Which row each row swaps with, under one turn or mirror:
The rows were stretched afterwards, more along some directions than others.
q442: [ 15   5  13  -2   2   7   5   4 -26   7  19   6  -5  -6  -9   2   1   1
  21]
q96: [ 10 -11  16   1  -7  -4  16  13  -1   1  14  -6  13  -3  -9 -16   2   6
  13]
q824: [  5   0  14  -1  -2  -5  16  15  -4  -3   8 -10   1  -2  -4  -9   4   4
   9]
q406: [ 17 -12  11  -6   5  -3  17   8  -4 -15   8 -17 -11  -9  -4  -8  12  18
  13]
q251: [ 25  -9  10  -4   6   4  -8  18  -4  10  12 -11  -9  -5  -7 -13 -11  24
  12]
q854: [ 19 -17   9 -18   8   9   5   5   2  22   7 -14  -1   3  -9   0  -2  -7
  11]
q295: [ 19 -13   1  -6   3   3  -4  15   6  12  14 -10  -2   4 -14   1  -1   0
  10]
q133: [22 -5  5 -7 11  4 -7  6 -6 10 17 -6  4 -4 -3  0  5  3 20]
q201: [ 20  -8   0   2  12   3  -4  15  -5  -4   8  -6 -18 -11 -13  -2   0  17
   7]
q501: [ 20  -7   1  -9   6   1  10   3  -3   6  12 -18   7   2   1 -20   1   3
   4]
q389: [ 24  -3   9   7   2  -4  -1  20   4 -11  16 -15   6 -10  -5 -18  13  21
   7]
q464: [  7 -17  10   6  10  -2   8   0   0   1   8 -18  -4  -5   0  -1   3   8
  22]
q189: [12  7  6  7 -6  7 16 -3 -9  2  4 -7 -1 -3 -4  3 19 -6 12]
q123: [ 13   4   9 -18   7   8   6   2 -23  11   6 -10 -16   0  -9  11  -2   2
   3]
q528: [  6   1   6  13  -6   4  15  -4  -6 -13   7  -8  -6 -12  -1  -5  17  13
  10]
q66: [ 16  -4  15  -8  -5  -7   3  11  19   5  14 -14  17  -4   3 -15  11   9
  15]
q999: [  6   5   6   1   0   9  13  -2  -8  -6   4 -14  -7  -4  -3   1   5   2
  13]
q256: [ 10 -14  -1 -13   6   0  -4   8 -12   6   9  -3 -12  -5  -9   5 -13  17
  12]
q915: [ 11  -2  12   6   3  -5  12  15  -2  -3  11 -24  -8   2  -4  -8   1   5
   2]
q106: [ 11   5   7  -2  10  -5  -7   2  -2   8   6  -5   4   8 -12   0 -11 -10
  -4]
q788: [ 15   8   0  -5   4  14  -1  -4 -13  -2   7  -2  -7  -5 -12  10   7  -1
   2]
q314: [ 16   4  14  -6  14   6   3  -3 -13  -1  21  -3   6  -8  -1  -3   8  14
  14]
q20: [ 19   5  12  12   8   1   5   5  -2  -3  20  -6   7   0   5 -13   0  11
  10]
q214: [ 12   1   9 -10  -8  13   5  -6  -4   8  15  -8   4  -3  10  -3   5  -2
  12]
q858: [ 18  -8   3 -17   5  18  10  -4  -8  13   6  -5  -9   7  -6   8   0 -11
  10]
q508: [  8   6   7  -2   6  -4  12   6  -5 -10   0 -12  -5   3  -8   1   9  -5
   5]
q787: [  0  -4   7  -5  -6   3  12   8   2   5   5 -10  13   4  -5 -10   5  -8
   6]
q140: [ 10  -1   9   1   6   5   8   4 -18  -4   5   1  -1  -4 -21   4   2  -2
   0]
q639: [ 22   1  10   1  -7  -6   7  14  10  -1  12 -17  -5  -1  -2 -18   0  16
   7]
q4: [ 12   1   3   2  -7   0  -1   2  10   7   6 -12   7  -4  -4  -8  -1   0
  -2]
q274: [  9  -2  -5  -4   4   9  -8   6  -8  13  11  -1  -1  -1  -4  -6 -11  14
  10]
q867: [  5  -8  15   0   2 -10   2   4   9  -4  12   1  21 -11  -6  -8   2   8
  16]
q796: [  2   0   5  -4   7  10  15  -4 -28   0   9  -1 -16  -4  -7  13   1   2
  18]
q91: [ 19  -5  10 -11   4  11  11   0 -10  18   7 -10 -15   1  -9   8  -4  -6
   9]
q350: [ 17  -4   0   2  -3  10   3  -2  -6   1   8  -4 -17   2 -12  -2 -12  10
  -2]
q175: [ 22   7  14  -7   0  -3   5   8   8   7  17 -19  10   0   8 -15  17   3
  11]
q730: [ 22   1  10   3   6  -3  -2  25   4   2  13  -2  -2  -6 -13  -4   6   8
  13]
q489: [ 23   2   9  -1  -6  11  13  16  -5  -2  18 -12  -4  -5  -2  -9  24   5
  12]
q696: [ 16  -6   8 -12  19  -3 -10  10   4   4  13  -5  14  -8 -10  -7 -20   9
   2]
q240: [  5  -1  -6  -2  12   1   5  -5  -8  -4  -1 -12  -3   0   5  -8  -4  12
   6]
q278: [  7  -7   0  -8   3   1  12  -6  -5   1   3 -12  11   3  -4   3  11  -2
   4]
q490: [24 -6 -9 -8  5 13 -4 -2  8 15 10 -8  2  3  3 -5 -1 -3  7]
q277: [ 15 -12  19   7   9  -8  15  15  -9  -6  15 -12  -1  -3 -12 -13   5   9
  15]
q95: [ 14   6   4  -3  -5  18  12  -4 -22   8  13  -1 -11   8  -3  -1   6  -4
   7]
q790: [10  8  4  7  4  0 -7  0  3  0 17  1 23 -1  0 -9 -2  7  6]
q125: [ 30  -1  13  -1  -5   2   2  10   2  15  15 -13  -6   1  -7 -11   2  11
   8]
q719: [ 18  -3   8 -10   6   1   7  -4  -5   3  -2 -13 -18   3  -9   6  -6   1
   4]
q280: [ 17 -12   9  11   5   0   5  12  -9   5  18 -10  -8  -2  -3 -11  -8  22
  14]
q88: [ 10 -12  -1   1   8   0   9  -8   7  -2   8 -19  -4  -1   2   2  -6  12
   7]
q292: [ 15  -4  -5 -12  10   5  -5  -3   4  15  -1  -9   2   7 -10   5 -12 -12
  -1]
q827: [ 7 -6 19 -6  2  1  1 -4  0  5 14  1  0  5 -4 -3 -8 -2  8]
q538: [ 16 -13  15   7   0  -1  -2   6   4  12  17  -9 -12  -6  -5  -9  -9  16
  24]
q86: [ 12  -1   2  15   2   5  -1  10 -17  -2  18  -4  -3   2  -5 -13  -2   4
   8]
q152: [ 17  -2   5 -19  14  -1  -4  10  12   1   3 -15   1  -8  -3   2   7   3
   5]

q274 pairs with q464
q719 pairs with q639
q528 pairs with q201
q240 pairs with q538
q295 pairs with q278

